rotation ticks, each row followed by its count of ticks
The counts run from 0 to 1247.
[146 135 168 137 125 98 151 117 67 110 125 127 114 93 117 173 132 106 168 118 145 121 138 147 138 122 108 137 146 107 145 164 131 119 181 100 174 128 169 169 95 116 152 104 115 186 79 172 108 123]	599
[72 59 143 129 151 157 118 165 107 142 131 124 152 167 106 156 149 136 165 144 122 164 107 119 92 143 152 120 99 83 148 107 151 106 95 130 129 95 104 90 144 98 155 103 89 174 129 144 101 143]	237
[103 116 152 159 208 144 185 129 76 171 119 135 128 137 96 160 141 126 168 124 116 132 174 159 111 118 109 100 100 125 147 136 137 78 122 157 135 92 118 94 134 127 126 97 116 130 128 164 164 132]	130
[119 109 138 111 59 140 137 144 111 129 106 122 155 93 73 161 103 118 129 159 119 102 141 139 125 103 190 92 115 98 140 138 151 121 182 130 82 94 112 91 136 145 123 99 106 143 78 143 133 133]	184
[105 134 121 86 61 156 110 128 134 93 106 153 116 142 113 137 101 112 125 162 113 102 76 99 101 123 155 176 151 127 152 152 135 149 147 125 133 115 125 175 105 90 168 150 109 173 98 146 74 116]	370
[106 121 90 82 144 117 144 136 88 138 154 132 124 135 96 179 117 115 151 139 152 104 149 136 177 120 168 145 157 101 133 195 115 127 181 116 112 139 147 114 94 135 158 127 81 165 99 128 110 142]	909
[116 112 140 164 202 140 130 144 70 121 138 139 105 128 108 164 154 129 172 100 126 148 101 132 98 152 99 157 130 108 171 154 118 103 103 124 169 119 160 152 144 79 157 122 116 178 153 161 106 120]	36
[88 157 112 139 128 143 75 161 180 80 87 150 128 148 109 132 118 150 150 177 141 78 126 166 137 147 135 127 129 100 163 135 110 130 160 143 148 163 126 100 77 124 107 109 69 146 91 143 114 134]	616
[117 118 139 134 170 172 167 124 115 153 117 180 142 195 101 109 130 178 155 165 116 125 116 158 86 140 104 111 132 144 147 124 146 84 126 163 156 106 91 117 96 109 110 72 86 116 150 130 138 153]	1117
[128 173 152 176 84 119 156 125 99 117 81 125 135 94 99 151 111 135 131 140 136 77 152 154 113 130 162 119 138 91 176 145 104 123 162 127 107 74 118 118 99 132 79 102 140 129 92 153 139 80]	1172
[107 69 123 82 98 138 108 142 99 154 163 152 98 144 92 114 93 129 122 132 127 124 86 114 93 163 172 195 125 167 150 144 140 124 99 135 96 133 115 121 106 109 158 151 100 162 137 156 113 144]	962
[94 159 87 104 127 156 153 107 152 147 93 149 156 116 101 136 103 101 129 147 95 90 152 127 123 71 120 118 118 141 144 109 159 111 149 172 122 78 81 115 125 152 129 136 75 179 77 132 113 125]	245
[94 170 188 163 127 120 123 128 127 114 104 118 126 146 132 157 136 120 166 146 128 116 150 128 100 144 156 118 109 100 129 72 125 113 103 175 144 63 64 87 91 120 112 129 122 145 98 117 129 86]	751
[125 115 168 137 183 116 147 129 87 146 163 148 129 147 104 173 148 153 178 108 116 156 142 120 116 148 115 113 143 128 123 98 152 89 116 159 178 94 94 109 105 128 134 99 75 192 144 93 107 111]	1027
[73 103 157 94 122 140 124 157 155 117 124 130 93 133 129 140 102 100 168 148 139 134 119 119 109 120 183 153 82 137 97 117 150 147 140 170 138 125 94 142 78 107 186 159 92 166 99 163 123 167]	1044
[137 87 134 109 99 178 137 135 109 153 114 137 131 123 57 179 117 159 126 150 96 156 136 135 104 120 129 89 110 145 162 129 169 88 147 124 96 97 144 86 157 113 147 57 101 112 119 143 113 139]	297
[74 106 111 116 144 172 144 121 137 180 103 153 147 178 94 92 107 166 123 167 122 139 142 143 99 123 114 133 102 146 161 106 139 95 107 140 124 99 93 89 73 117 132 84 83 103 122 155 131 139]	21
[114 110 146 135 116 89 169 109 38 152 150 119 91 108 116 135 120 100 142 98 155 146 143 148 117 131 164 172 128 125 135 147 139 110 152 87 119 88 129 132 49 114 162 124 116 162 108 164 143 135]	488
[111 76 164 137 95 129 108 157 99 132 139 123 153 122 90 164 129 158 138 137 141 126 142 121 114 164 134 135 144 87 189 168 95 124 117 89 139 154 159 114 118 141 139 86 115 182 111 168 82 90]	403
[122 114 198 154 111 112 152 114 62 162 146 114 119 144 110 153 121 139 144 119 118 148 166 119 86 153 152 141 132 129 149 110 131 95 81 113 116 62 90 77 83 139 137 106 135 146 127 130 122 74]	578
[144 127 123 111 102 117 151 125 65 155 157 135 127 98 71 181 110 147 122 121 137 97 152 119 144 134 171 137 164 111 172 194 97 127 156 104 88 107 150 97 109 146 120 117 127 155 120 117 119 83]	1081
[70 141 141 184 165 168 161 169 148 107 97 131 140 140 113 172 132 173 146 144 116 90 182 140 100 123 132 98 122 93 189 161 104 114 104 142 131 111 120 96 123 151 108 94 125 145 141 158 132 91]	527
[108 149 201 175 138 109 109 126 103 124 115 106 105 144 121 155 132 157 160 146 138 141 176 161 116 175 138 119 114 111 151 96 129 102 115 128 139 95 104 60 67 125 119 84 115 105 99 134 144 89]	1089
[109 137 137 162 196 141 147 146 132 142 143 154 89 129 100 144 109 180 140 121 124 120 183 160 114 154 100 141 112 184 176 154 106 103 105 152 140 149 135 98 84 155 136 103 88 125 153 153 140 110]	221
[100 107 156 143 136 153 170 170 106 141 123 143 119 94 100 158 107 118 156 118 138 79 112 120 86 128 152 150 114 121 160 200 88 136 104 165 128 142 143 161 149 121 139 150 159 158 143 207 141 105]	651
[99 100 110 121 154 141 159 152 80 178 159 132 145 123 76 172 122 136 130 112 119 109 144 104 115 127 188 138 138 103 170 173 99 118 88 149 82 85 110 90 147 134 126 148 129 167 145 135 130 101]	744
[119 141 156 161 136 102 187 115 60 135 137 122 117 133 120 165 145 133 160 112 162 154 153 143 135 122 156 127 148 89 134 148 124 111 162 97 146 65 123 117 35 113 137 85 114 149 105 133 138 113]	998
[141 98 214 141 102 92 153 138 75 137 159 123 110 81 99 182 121 119 159 90 140 153 148 113 108 152 168 123 116 123 120 119 130 113 140 133 145 113 124 131 90 132 147 109 124 185 119 152 127 111]	179
[87 132 143 105 104 131 120 127 123 108 102 128 159 170 125 143 129 128 153 174 157 111 106 121 131 126 117 156 156 69 155 170 98 137 143 100 179 136 151 156 77 99 159 113 117 168 83 164 78 104]	709
[112 112 147 78 135 136 126 118 91 160 115 131 152 161 104 160 146 100 179 164 169 169 88 121 135 115 129 135 118 99 100 116 132 110 161 137 169 101 138 132 105 58 168 103 97 136 65 140 104 142]	1106
[84 169 99 135 162 168 174 154 142 133 108 153 119 128 103 144 94 142 139 139 149 63 134 127 118 105 145 153 130 134 174 195 72 143 121 168 128 130 131 149 104 127 132 153 131 131 136 178 138 104]	140
[68 168 99 117 177 176 146 140 148 148 94 132 125 142 110 165 107 125 141 157 129 82 139 118 126 100 116 165 115 132 182 176 84 135 89 162 129 113 141 119 137 108 156 158 137 122 121 170 111 77]	928
[98 127 158 117 120 161 131 125 134 150 119 142 136 153 112 142 105 169 136 157 130 127 137 98 110 138 89 171 133 149 182 165 81 114 79 122 174 147 159 132 86 111 160 111 134 132 129 177 80 62]	1099
[88 194 123 139 122 137 147 113 146 111 95 115 106 97 129 164 91 91 126 132 101 76 190 129 123 97 145 141 112 142 159 120 143 128 126 163 116 78 90 116 102 154 142 156 104 169 89 143 122 90]	754
[127 123 183 133 138 123 144 125 81 158 123 128 82 77 106 150 113 76 162 105 133 137 111 119 91 124 130 167 87 151 128 126 128 110 110 163 139 115 149 159 138 86 168 155 154 130 110 197 143 107]	764
[131 175 142 140 138 109 119 92 102 157 126 139 60 107 116 122 93 115 127 115 115 116 144 145 109 148 124 187 108 201 157 101 130 104 108 166 117 99 113 113 66 113 141 157 118 122 116 147 150 91]	672
[106 118 109 67 57 137 137 125 109 149 117 124 125 98 90 147 87 104 113 142 138 108 113 108 132 100 174 165 132 125 153 172 126 148 165 106 103 109 144 146 92 117 166 136 113 158 74 169 98 119]	879
